Each path below is one point turned by a fixed rotation once a step. After each direction that follows a path, write how fast that rotation turns it, in deg/step (0 if it stays still).
Each turn is a multiple of 5 degrees from 10 to 175, or 0.
Each row of a path follows its step; steps can be skipped.
path 1
step 3: [-0.6 -8.7 9.7 -8.0 -14.9 9.7 -5.4 -29.8 7.0 29.7 -13.9 11.8 -11.9 22.8 29.5 8.1 11.6 -6.8 7.9 -12.9 18.7 -19.4 5.1 -15.4 -1.8 -0.5 23.6 26.3 33.9 28.3 -2.1 27.4 34.6 3.6 26.7 21.9 -11.8 -13.4 -22.5 4.8 -6.4 -10.6 -14.9 -29.8 -7.9 25.2 -5.2 6.5 6.8 13.6 4.5 -9.9 -5.7 -0.7 14.5 -36.9 -28.3 19.0 8.7 -1.0 -1.3 -6.8 -26.8 -10.0 4.2 6.9 17.7 21.1 -3.1 2.5 12.9 14.0 8.2]
step 4: [5.7 -28.8 -6.0 5.9 -4.4 -18.0 22.2 -10.1 25.4 20.7 -23.5 -6.3 -6.2 -1.6 7.6 -20.2 8.7 38.9 20.8 16.6 -31.0 -25.0 8.0 -2.2 -9.2 -16.4 -1.6 -3.8 4.5 2.2 4.8 17.5 2.6 -7.2 12.0 19.6 -2.4 -1.0 16.4 -16.8 -18.1 -5.7 2.3 -2.8 -6.0 -16.5 12.5 42.2 12.5 6.7 2.9 -15.1 37.8 30.9 19.3 -12.8 0.0 -14.6 -22.3 20.5 -25.8 -2.4 19.5 -4.4 15.1 -1.4 4.2 13.2 -15.9 29.7 21.4 -6.1 16.2]
step 5: [-14.5 -42.8 -17.4 18.7 -9.6 -9.5 10.3 -17.2 -23.2 22.1 -11.8 43.3 17.3 -6.9 3.3 -18.7 4.4 17.0 12.1 9.1 16.9 -50.3 -3.3 0.3 11.6 15.4 3.3 17.4 14.5 19.6 15.4 -7.1 -5.8 6.4 29.2 4.8 -18.2 -16.6 -26.6 -10.2 24.1 -1.8 3.2 -21.3 -23.9 15.6 5.5 17.1 3.7 28.6 4.5 -3.5 -13.0 -22.5 18.2 8.0 -8.4 -0.8 -6.7 13.5 14.2 18.5 20.1 3.9 3.4 9.3 6.6 -21.4 16.1 -7.1 -6.3 -11.3 4.0]
step 7: [12.6 -29.2 -1.4 -22.3 1.7 15.0 -8.5 -1.4 -1.2 -20.6 22.4 33.0 -2.2 2.3 24.6 -33.2 7.3 8.3 19.7 -6.8 -2.2 -25.9 -0.8 22.3 -20.5 -0.8 17.4 11.6 56.4 38.1 13.6 21.4 -2.2 -14.0 -11.2 -29.5 -2.0 0.2 -13.9 -12.0 25.2 -5.5 -4.1 -18.1 -9.4 -6.2 -4.4 -15.7 13.0 4.0 -1.2 -25.5 5.6 -15.2 8.0 -6.0 11.6 15.9 18.6 4.4 11.0 -12.4 10.2 -2.3 -6.7 27.4 -8.3 14.7 5.3 -14.4 -1.7 9.5 -7.5]
step 12: [22.8 -8.2 9.5 -14.3 -7.1 -23.0 5.5 14.0 -20.1 23.7 19.5 -18.4 -13.6 -5.7 -2.0 -22.3 3.7 15.9 9.6 -13.0 -8.1 7.0 26.3 7.9 -11.5 -1.4 3.2 16.8 -0.2 -3.1 -10.8 -18.6 7.9 -14.1 0.5 7.1 3.1 -7.4 -13.5 -20.8 7.9 -16.3 -16.3 11.1 -15.9 17.6 1.5 0.9 5.6 16.8 51.3 -19.5 -6.0 30.3 9.0 0.5 21.9 4.0 -27.2 16.7 -19.9 -36.1 15.6 -9.4 9.8 19.3 2.9 42.8 -29.5 -8.5 -4.5 10.9 10.6]
step 17: [1.8 -15.3 16.7 -26.6 -11.8 -27.7 28.9 -32.6 2.9 24.9 -18.7 21.6 24.1 9.2 27.4 -23.7 7.8 17.3 29.3 4.0 19.8 24.3 -12.5 -2.2 -3.7 19.8 7.5 -3.7 -14.6 33.0 13.5 6.3 7.5 8.8 -2.4 7.4 18.8 8.2 -12.1 7.4 18.7 -17.8 -1.6 -2.8 12.2 8.2 10.6 26.0 -9.3 11.0 2.5 -21.0 -4.0 -12.9 15.7 4.0 -13.7 -12.1 22.9 9.1 -34.5 -15.2 36.1 14.6 -6.9 -6.9 -12.0 12.3 0.5 -18.4 -13.1 -16.3 -7.9]
step 21: [7.7 -3.2 -5.0 19.2 2.4 -14.3 39.6 -20.6 7.3 0.4 -12.3 -23.0 -0.6 11.2 45.7 -5.7 -22.2 13.1 5.5 -10.5 21.4 -8.8 8.0 -0.5 -20.2 -12.0 5.6 -4.2 17.2 -5.3 -3.7 27.1 -2.2 0.9 30.5 23.4 -14.5 19.5 -28.5 -27.1 8.9 -10.2 -4.7 -2.8 10.0 9.1 8.9 6.3 42.3 7.7 -10.6 -20.7 0.4 -17.1 7.5 12.4 -17.0 6.2 26.2 18.2 -24.1 10.5 -14.8 7.5 4.2 4.1 -6.8 28.2 -12.5 -32.5 9.1 11.2 -10.9]
step 22: [3.6 -1.4 -7.4 19.9 -1.6 5.9 8.0 11.9 13.1 32.9 10.2 1.9 16.5 -16.5 15.0 -6.9 13.7 32.6 0.6 15.7 1.7 5.0 12.0 24.2 24.6 -11.4 -5.2 13.0 6.3 28.9 -3.5 30.3 11.0 -6.7 -3.1 12.4 -27.1 -22.3 -16.4 5.6 6.3 -42.3 -7.1 2.7 -9.7 -17.6 19.4 -5.3 20.7 -5.1 10.9 -14.9 5.3 -11.3 26.2 -35.0 4.0 12.2 -0.8 19.2 14.5 15.5 21.9 29.1 7.0 -14.6 -7.0 21.8 -24.4 29.2 21.3 -10.8 11.4]
step 23: [-4.6 -1.8 -5.8 4.2 -9.2 -6.6 30.8 2.9 11.7 13.3 -4.9 1.5 32.0 9.3 20.1 -25.8 2.0 -4.0 -6.9 -9.4 -2.6 -26.3 -5.0 -3.4 26.5 7.6 -8.8 -2.5 -7.2 46.5 -25.5 -6.0 0.5 -4.2 11.7 16.5 -21.7 11.2 15.6 -25.6 29.5 9.1 0.3 -10.8 -8.5 6.1 -10.0 18.6 24.9 21.1 12.3 -25.3 16.0 -6.5 42.3 50.6 -10.6 -3.3 -9.2 -0.5 9.5 -13.6 5.4 -8.0 -2.7 2.3 -11.7 30.6 3.0 -7.3 -2.0 -11.1 1.6]
step 28: [-9.9 12.9 5.7 -14.0 7.8 -3.8 -0.3 26.6 -26.7 42.7 -2.6 32.0 16.0 7.6 33.0 3.8 -15.9 -10.3 16.6 7.3 8.9 2.4 -3.8 -7.8 10.3 9.3 4.9 36.5 33.7 -6.1 -16.0 31.4 7.1 -21.7 -4.5 12.8 -17.6 -10.8 2.7 9.5 2.7 -18.7 -14.3 -6.3 -24.9 26.3 -12.6 -10.9 -9.9 -7.6 27.4 9.4 -9.7 15.3 23.3 -1.3 1.7 -5.9 27.5 -17.2 3.7 4.1 33.7 10.7 -3.6 1.2 -2.2 9.6 -0.8 7.9 -19.7 -21.5 22.6]
Speeds:
[-0.3 -9.2 3.4 -0.2 -2.2 2.2 -1.0 3.6 1.6 2.1 2.3 7.2 0.9 -4.8 2.9 -0.8 1.4 4.3 -8.2 1.8 0.0 -1.9 0.4 5.0 4.2 1.6 -1.4 -0.6 -9.0 -4.6 0.4 -0.8 2.4 0.8 3.2 1.4 -0.5 -4.6 0.7 3.1 -1.6 -2.1 -1.9 10.4 0.4 -2.8 6.5 -2.0 4.2 6.2 -3.6 0.8 -2.0 -3.1 1.6 8.4 -4.4 -1.7 2.9 0.6 2.8 2.1 -2.3 2.2 -1.4 -5.9 2.0 -2.5 -1.4 3.9 -1.7 -0.7 -9.1] -> 85
[3.5 -0.7 -1.9 3.1 -0.3 -0.4 3.3 -1.5 2.5 0.5 0.7 -4.4 0.0 -2.2 5.1 2.9 3.5 3.7 1.7 -1.6 -0.9 -0.7 3.1 -0.8 2.1 2.4 5.8 4.5 -5.0 5.1 -1.5 -1.0 4.3 10.9 -1.5 -0.5 7.0 0.1 1.7 -3.2 -4.1 -0.3 3.3 6.8 5.2 5.5 8.6 5.6 -0.5 1.1 -1.1 -4.5 6.8 -0.8 -5.1 -8.2 -0.4 4.5 3.4 2.1 3.1 -1.7 7.1 5.4 2.6 0.7 3.3 2.6 -2.2 -1.9 1.2 3.2 2.8] -> 80
[1.3 -0.7 -4.0 0.9 -4.9 4.2 1.3 -4.3 -7.2 0.9 0.0 -6.0 0.5 -0.8 1.0 -4.6 -3.5 5.4 3.3 -5.1 0.1 2.5 -0.2 -3.3 -1.6 5.2 -0.5 1.3 -8.3 4.7 -2.1 -10.1 4.4 -1.4 -0.9 2.1 -1.4 3.5 -2.4 9.1 9.0 3.1 0.3 -0.7 3.4 -2.5 -4.9 4.2 -4.7 2.3 -2.1 -0.3 -0.7 -2.8 3.6 2.8 -2.1 -3.9 1.1 -1.7 4.8 2.8 -0.1 -2.2 1.2 1.3 6.5 -4.5 0.7 -3.2 5.0 -5.3 0.7] -> 120
[-4.4 0.6 3.5 3.5 4.5 2.3 -0.9 1.0 3.3 5.8 -4.2 -3.9 -4.0 -6.5 -2.9 3.0 -5.8 4.2 -1.7 -3.9 -3.9 4.8 8.5 -2.1 2.6 -1.3 4.7 -0.3 1.5 -1.5 0.4 5.6 -1.8 -5.6 -2.3 -6.8 -1.9 -2.0 -0.9 2.9 -2.2 -0.9 -2.4 2.2 -0.5 -1.1 0.2 -0.5 -3.3 1.9 4.4 2.6 -1.9 3.0 -0.9 -1.8 4.2 1.2 -8.0 0.7 6.8 -2.4 2.6 2.4 5.0 2.6 7.6 1.0 -5.0 1.8 -3.1 -10.4 -2.6] -> 175
[1.3 -4.8 3.1 2.7 -6.0 6.0 -5.4 -2.5 3.1 -1.3 -9.2 -5.8 -1.4 -1.4 -1.6 -2.6 -2.7 3.9 -3.2 -3.9 2.7 -4.5 -5.8 -5.0 4.5 -0.8 -4.1 -2.7 0.1 1.8 2.1 3.9 2.4 -1.8 9.0 0.5 -3.7 -2.8 -4.8 -3.4 -1.7 -1.2 0.2 -2.3 0.8 -3.3 -0.4 -2.4 3.6 1.6 -6.2 -3.8 3.5 1.0 -3.7 -0.8 1.0 3.7 1.3 -1.9 2.6 -2.5 4.7 1.9 -4.0 -1.0 -8.3 3.0 3.6 -0.1 3.9 -7.1 6.8] -> 20
[-0.3 5.4 -0.4 -2.5 0.2 0.0 4.7 -4.2 0.3 8.1 2.6 -1.8 2.7 -1.0 3.4 -1.1 -2.8 1.3 3.7 -1.2 -5.0 -1.8 -7.4 -0.4 6.7 2.4 -9.2 0.1 2.7 1.6 -0.8 -0.6 -8.2 0.1 5.2 4.8 -0.9 -1.0 1.5 1.7 -2.9 -9.6 4.3 -1.6 -4.1 1.6 6.5 6.2 -1.5 -7.0 -0.3 -0.2 -3.3 -0.5 0.3 2.2 -8.6 1.1 -7.5 -2.3 -1.2 -0.7 4.3 2.7 -2.6 -0.5 3.7 -2.9 -2.2 2.5 -1.9 -1.3 0.0] -> 60
